Each path is a new rotation, seen through one point. The rows after it are directions, each followed by how far the rotation turns it, in degrees each step (0 if it stays put).
Each turn is a multiple of 5 degrees from 10 to 175, or 0.
Each row of a path follows its step; steps can be skipped.

step 3: [14, 8, -11, 6, 9, 6, -1, 7, -4, -4, 12, 0, -10, 1, -12, 7, -14, -15, -14, -2, -6, 11, 6, 1, 4, -8, -1, 7, -5, 11, -1, -5, 3, 7, -2, -10, 12, -8, 4, 9, 7]
step 4: [1, -2, -4, 1, -3, -4, 0, -2, -4, -6, 7, 1, 3, -10, -7, 8, 7, -1, -2, -4, 3, 6, 9, -10, 6, 13, -6, 2, -3, 6, 10, -10, 1, 29, -5, 6, 1, -24, -2, 4, 5]
step 7: [5, -1, 11, 5, 9, -1, -11, -5, 3, 6, -3, -1, 10, -9, -3, -3, -11, -3, -6, 14, -1, 19, 14, -3, -3, 1, -6, 4, -17, 2, 8, 12, 0, -1, -7, 3, 0, 7, 13, 2, 19]
step 9: [-1, 6, -5, 9, -2, -9, 6, 8, 5, -2, 9, -6, 16, -17, -8, 10, 0, 8, 3, 1, -12, 7, 16, -3, 2, -2, 0, -7, -3, -3, 5, -18, -2, 14, -3, -13, 0, -10, 2, 7, -6]
step 10: [9, 15, 1, 8, -2, 9, -18, 3, -13, -4, 2, 2, 10, -1, 4, 25, -10, -2, 11, 10, 0, -2, -3, -4, -1, 1, 14, -5, -5, -1, 6, -12, 4, 14, -4, 6, -5, 2, 2, 9, -2]
step 16: [5, 3, 3, -1, 0, 4, -3, 10, -13, -17, 6, -5, 2, -5, -14, -6, -14, 0, -2, 5, 7, 8, -2, -9, 23, 10, -3, 7, 1, -14, 13, -4, 6, 14, -6, 3, 1, 3, -4, -4, -7]
step 20: [8, 13, -6, -5, 8, 11, -8, 2, -3, -9, 2, -6, 16, -6, -10, 6, -5, 8, -9, 10, -3, -15, 4, -6, -2, -3, -4, 2, -3, -4, 16, -4, 7, -5, 6, 3, -7, 1, 10, 22, 5]
step 22: [11, -7, 1, 1, 8, 0, -9, 5, 1, 2, 0, 1, 5, 1, 3, 6, -9, 12, 5, -6, 4, 5, 2, -21, 2, -6, -4, -4, -14, 1, 1, -7, -3, 28, 3, 12, -2, -6, 11, -12, 1]
[2, -8, 0, -2, -2, 3, -1, -2, 4, 1, 1, 1, -4, -3, 1, 5, 6, -1, 1, 3, 5, -3, 1, -4, 3, 2, -2, -1, -1, 0, 2, 5, 1, -8, -3, -4, -3, 0, 5, 3, -1]  55
[1, -6, 1, 2, -1, -2, -1, 3, 3, 3, 3, 4, 2, 4, -2, -6, 1, -1, 3, 1, -2, 2, 5, -1, -1, -6, 5, 4, 0, 2, 5, 1, -1, -7, 2, 4, 0, 1, -2, -4, 4]  65
[-3, 4, 3, 1, -2, 4, -3, -3, -3, -2, -4, 1, 8, 1, 0, -3, 4, 2, 0, 1, 0, 1, 0, -3, -5, 3, 1, -3, -4, 7, 0, -1, -5, -3, 0, 3, -1, -3, 5, 2, 3]  140
[-4, 0, -1, 1, 1, -6, 4, -3, 2, 1, -4, -2, 1, 1, 1, 2, 2, -6, -5, 1, -2, 7, 5, -3, -2, -3, 1, 0, -3, -2, -3, -3, 0, -4, 1, -3, 5, 3, 4, 1, -5]  175
[4, -2, -1, 0, -1, 2, -6, 2, 0, 6, -1, 2, -6, 0, 2, 4, -4, -1, 0, -4, 0, 3, 2, 0, -4, 2, 4, -3, -3, 4, -6, 5, -2, 3, -2, 3, 6, 3, 2, 1, 3]  95
[2, -3, 3, -2, 2, -4, 1, -5, 2, 9, 3, 2, 1, 0, -4, 0, 1, 3, -2, 7, -1, 0, 0, 0, -5, 5, 1, -1, -1, -4, -1, -2, -3, 7, 2, 0, -6, 1, 2, -2, 0]  145
[2, 1, -2, -3, 8, -1, -1, -6, 1, 0, 0, 2, -3, 0, -4, -5, -1, -3, 2, 0, 2, -2, 5, -3, 6, -2, -4, -6, 3, 6, 0, -1, -5, 2, -2, 0, 2, -2, 0, -3, 0]  80
